128 stands for zero in the data rows.
Here are some points:
[124 141 173 167  88 108  80 115 182 142 190 140 131  70 120 140 111  58 127  98 122 156 151 155 116 184 163 142 113 124  87 174 142 194 100 141 152 133 189 153 171 109 157 203 101 136  70 148]
[147  83  93 148  47 100 111 138 141 114  90 124 181 176 161 116 159 115  79 200 134 155  96  86 123  37 140 121 143 127 146 139 131 144 194  85 165 126  97 103 199 118 112 169 225 130 157 132]
[153 122 116 140 169 145 109  87 112 150 135  96 122 115 150 172 111 139 125  99 158 134 101 144 150 183 161 133 157 108 114 114 174 114 140 119 114  95 161 135 109 145 164  76 105 164  87 127]
[162  98 105  70 103 129 131  86  63  83 153  78 133 149 134 136 188 172 173 111 145 117  74 149  49 138  65  84  83 174 121  86 180 118 125  72 171 105 141 104  91 114 156  55 135 133 119  56]
[124 127 122 134 123 145 119 165 137 149 126 143 128 138 136 125 111 111 134 128 130 131 154 121 160  98 107 129 135 113 144 137 109 134 134 125 115 139 132 125 142 133 121 159 119 114 132 151]
[158 100 188 112  94 117 105 132 145 124 185 122 146  97  94 153 168 164 153 172 118 186 129 153 124 152  81 121  66 198 174  95 118 174 157 191 141 118 114 155 127 137 133 109 115 118 128 132]
[151  36 109  36 124 179 171   0   0   6 171   5 148 139 153 112 255 242 255 100 142  89  17 125   0 145  31  25  96 255 124  31 157 123  69  33 186  58 189  74  49 135 122   0 166 112  88   0]
[120 144 185 232 111  84 110 114 203 142 141 115  43  94 121 161 117  36  50 116 108 111 126 159  96 228 191 179 101 113  87 118 132 181  72  96 145 113 160 147 113 141 186 160 124 139  15 108]
[143  91 147 137 132 159 105 116 180 120 170 128 154 114 118 127 125 166  93  91  98 213 122 146 133 121 150 130 136 140 126  91  96 142  71 124 121 131 113 135 140 143 145 188 145  98 128  96]
[ 86 143 119 158 144 130 166 139 149 156 134 153 133 142 146  90 124  60 102 131 132  98 121 123 148 113 134 136 196  75 107 158 110 121 131 154 141 142 137 168 125 103 150 186 132 126 131 137]
[144 119 152 195  91  88  95 166 120 142  90 128 161 164 140 150 101  91 195 122 112 126 142 143 109 143  97 150 156  87  87 129 110 168 110 110 160 155 133 100  93 126 169 143 101 113  34 159]
[134  90 105  33 147 157 134 183  80  63 158 124 112 159  92 139 174 199 204  80 127 168 162 146 121  53  57  63  39 151 192 135 117  95 176 147  86 157 159 141  88 126 100  86  49 153 211 165]
Then 10 other points, each followed by its number:
[155 118 177 168 157 103 111  90 120 142  98 127 144 136 115 137 143 127  99 193 138 140 115 105 144 148  84 175 112 201 154 118  87 177 138 156 121  97  98 115  99 174 157 139 147 110 118  71] 0
[109 121 111 162 103 120 113 132 133  90  94 133 171 149  86  54 145 198  94 152  74 124 120 127 119  84 113 119 185 138 128  85 126 147  52 130 124 165  48 116  80 143 107 117 177 117 143  82] 1
[ 72  97 134  98 161 187 121  35 161  66 148  53   0  64  70 187 139 171   0   0 128 202 160 197  78 160 237  79  62  50 205  52 178  90  95   0  42 158 161 232 138 137  66  73  97 168 172 108] 2
[217 134 159 101 137  95 147 136  90  57  82 155 132 198 122 157 147 112 119 171 146  91 121  65  73 108  76 144  44 192 193 127  16 122 173 186 136 102  58 100 111 152 113 128  96 127 202  49] 3
[104 103 130 136  89 137 136 209 175 119 199 118  74 102 120 138 141 116 148  98 128 211 150 192 114  97 145 104  92  65 107 136 125 144 102 122 146 151 204 182 151  81 139 202 120 106 131 170] 4
[103 202  92  45 158  85 176 185  54 134  80 155  84 143 179  87  92 132 119 207 114  45 134  25 165 124  74 138  78 131 173 176 122  68 208 160  80 123  84  85 126 127 119 116 129 101 180 193] 5
[101 148 159 190 114 153 164  59 128 203  67 225 166 176 202  33 109  11  70 136 136  28  30  40 143 141 115 177 255 104  75 151  28 114  27   5 168  97  84  88 132 195 161 129 162   0  82  12] 6
[135 125 117 130 176 161  99 120 153 145 157 143 116 108 129 130 122 144  90 142 137 182 137 144 146 157 102 150  78 142 148 128 138 144 108 139  83 115 156 159  98 152 130 200 120 153  97 158] 7
[120  91  97 159 126 142  97 119 136 105 145 130 172 148 128 117 154 169 194  47 102 178 156 182 130  88 138  92 204 106  54 119 168 170  58 114 138 165 195 121  73 113 163  96 144 132  88 108] 8
[144 159 231 154 150 131 194 139 130  87 111 155  91 105  89 116 117 150 134 113 102 128 129 126  59 146 105 164  86 106 139 130  60  96 113 126 145 116 125 157 116 144 144 128  47  59 103 107] 9
Which two of these numbered points are nearest to each point below by angle, seen from the average point of the first points? Their numbers follow each, nearest first.
[152 116 158 143 134 115 128 104 139 149 108 133 146 140 119 128 113 104 110 159 128 113 121 115 132 152 125 161 120 142 134 117 113 153 129 145 153 102 105 127 105 152 152 142 132 124 126  97] > 0 6
[ 70 113 114 203 117 127 106 104 172  75  79 134 160 197 102  43 137 199  80 160  91 125 123 124 161  62 147 126 187 127 109  67 133 119  11 108 136 184   6 111  71 152  74 105 196  84 144  80] > 1 6
[171  57 145 109 178  82 194 100  32 189 127   0  58  88 154 221  99 116 209  17 151 173  88  77  36 227 255 153 115  85 109  66 198  18 125  41 112 133 255 150 122  85 255  55  73 128 142  80] > 2 9
[146 143 177 101  73  94 208 197 155 154 101 195 147 136 122 109 151  72  69 227 142  59 104  69 198  96 145 126 148 190 208 126   0 161 192 237 221  59   8  91 248 112 104 255 171 137 206 133] > 3 5
[161 163 150 107  87  98 128 106 166 121 117 126  85 109 151 190 145  71  79 146 161  93 127 119 109 167 161 113  74 184 155 186 119 194 190 134 136  95 125 134 179 125 137 110 139 204 112  91] > 3 0
[142 172 107  61   0 130  29 255 115 121 252 188 141 111 132  79 140 146 255  81 137 160 238 194 191  58  82  32 115 169  29 209 100 206 176 255 146 175 249  89 255  27 105 255  53  99 122 255] > 4 8
Now 10 new points, numbered from 0 again:
[116 135 114 114 180 173 132 164 160 153 108 191 125 113 136 108  93 151  70 127 110 156 148  98 192 127  95 128 137 151 173 156  80 141 159 185  86 124  74 127 168 154 108 202 112 116 153 178] 0
[170  68 149  85 146  87 175  39 121 157  53  82 188 121 112 154 177 147   0 255 130 125 132  62 148  68  70 153  78 225 255  73 129 165 243 187  85  50  13 144 114 188  76  48 228 126 255  78] 1
[112 194 143 133  98  96 135 111 133 156  98 137 124 108 152 121  94  64 111 146 123  53 119 102 126 149 177 140 174 105 100 166 113 120 163 122 155 123 137 109 206 118 144 124 121 114 121 131] 2
[ 59 241 150 143  87  93 141 107  88 184  96 182 103  81 151 113  47   0 108 161 116   0  91  59  90 163 224 136 206  94  96 208 119 145 182 134 144 129 107  71 255  90 149 135 114 110 137 125] 3
[120 138 139 147 144 153 128 140 185 129 109 169 152 109 134 117 110 119  54 159 119 189 163 144 137  85 116 148 158  98 133 155 106 117 113 123  96 122 127 159 153 145 103 213 153  70 135 147] 4
[127 139 160 127  99 113 152 149 146 114 114 151 139 129 133 127 148 110 110 167 150 104 117  99 151 122 114 121 126 155 157 118  57 146 162 183 143 102  73 118 171 124 136 185 131 136 171 138] 5
[118 175 110 125 123 144 108 141 154 142 198 136 120  98 109  93 107 143  65 156 116 166 133 118 101 160 136 181  47 128 124 133 125 115 100 126  89 148 153 133 153 128 108 191 148  91 145 148] 6
[ 72 137 130 127  70 173 112 180 177  57 216 156 149  93  82  97 175 186 142  99 123 191 112 182 167  92 175 101 128 123 141  97  67 110 117 200 135 159  78 147 174  94  91 192 128 135 206 158] 7
[117 122  73 111 174 140  95 125 125 140 114 169 155 187 152 115 100  59 131 147 135 139 158 106 112 109  50 156 109 140 137 154 110 126 128 125  95 176 116 146  65 139 110 171 158 155 190 123] 8
[163 145 169 169 165 118 124 115  83 134  84  95 109 142  93 178  97 159 153  48 114  61  96 144 119 255 157 152 162 110 142  80 118 131 116 120 149  88 120 100 102 156 173  34  38 144  51 106] 9
Which two of these numbered points are nearest to each point below by angle, seen from the average point of the first points? Their numbers follow each, nearest first.
[119 110 142 183 158 195 120 120 239 121 106 189 168  99 136  92  92  79  13 163 100 207 154 134 140  41 122 167 179  89 117 193  70 126  80 104  79 107 124 159 174 145  82 255 179  27 145 184] > 4 0
[133 123 134 121 133 121 145 109 131 131 106 130 145 127 121 139 136 134  93 173 143 136 120 112 129 111 123 133 120 157 156 120 123 142 155 138 121 119  97 134 134 135 119 113 149 130 145 124] > 1 5
[119 118 142 145 138 137 114 179 135 156 124 167 146 159 136 126 112 110 151 141 134 118 136 120 183 133  77 120 148 135 138 131  85 142 118 147 160 125 103  98  86 160 131 147  87 139 110 146] > 0 5
[120 160 106 114 137 157 112 127 149 132 180 115 109  91 113 114 113 139  90 161 109 167 146 120 115 166 155 172  79 139 128 119 135 121 100 143 100 118 149 142 149 116  98 195 152 113 143 149] > 6 4
[118 122 118 151 135 140 127 121 133  97 115 138 154 162  94  95 130 165 104 140  97 136 122 136 135 110 122 140 161 125 110  91 125 117  80 125 129 165  78 115 112 139 104 120 155 109 133 110] > 4 0
[154 109  63  84 198 142 120 122 101 162 136  92 128 160 130 169  96 179  83 164 171 130 152 106 184 159 120 126 100 140 142 138 198  55 195  91  99 111 118 101  84 184 100  33 149 172 130 158] > 1 8
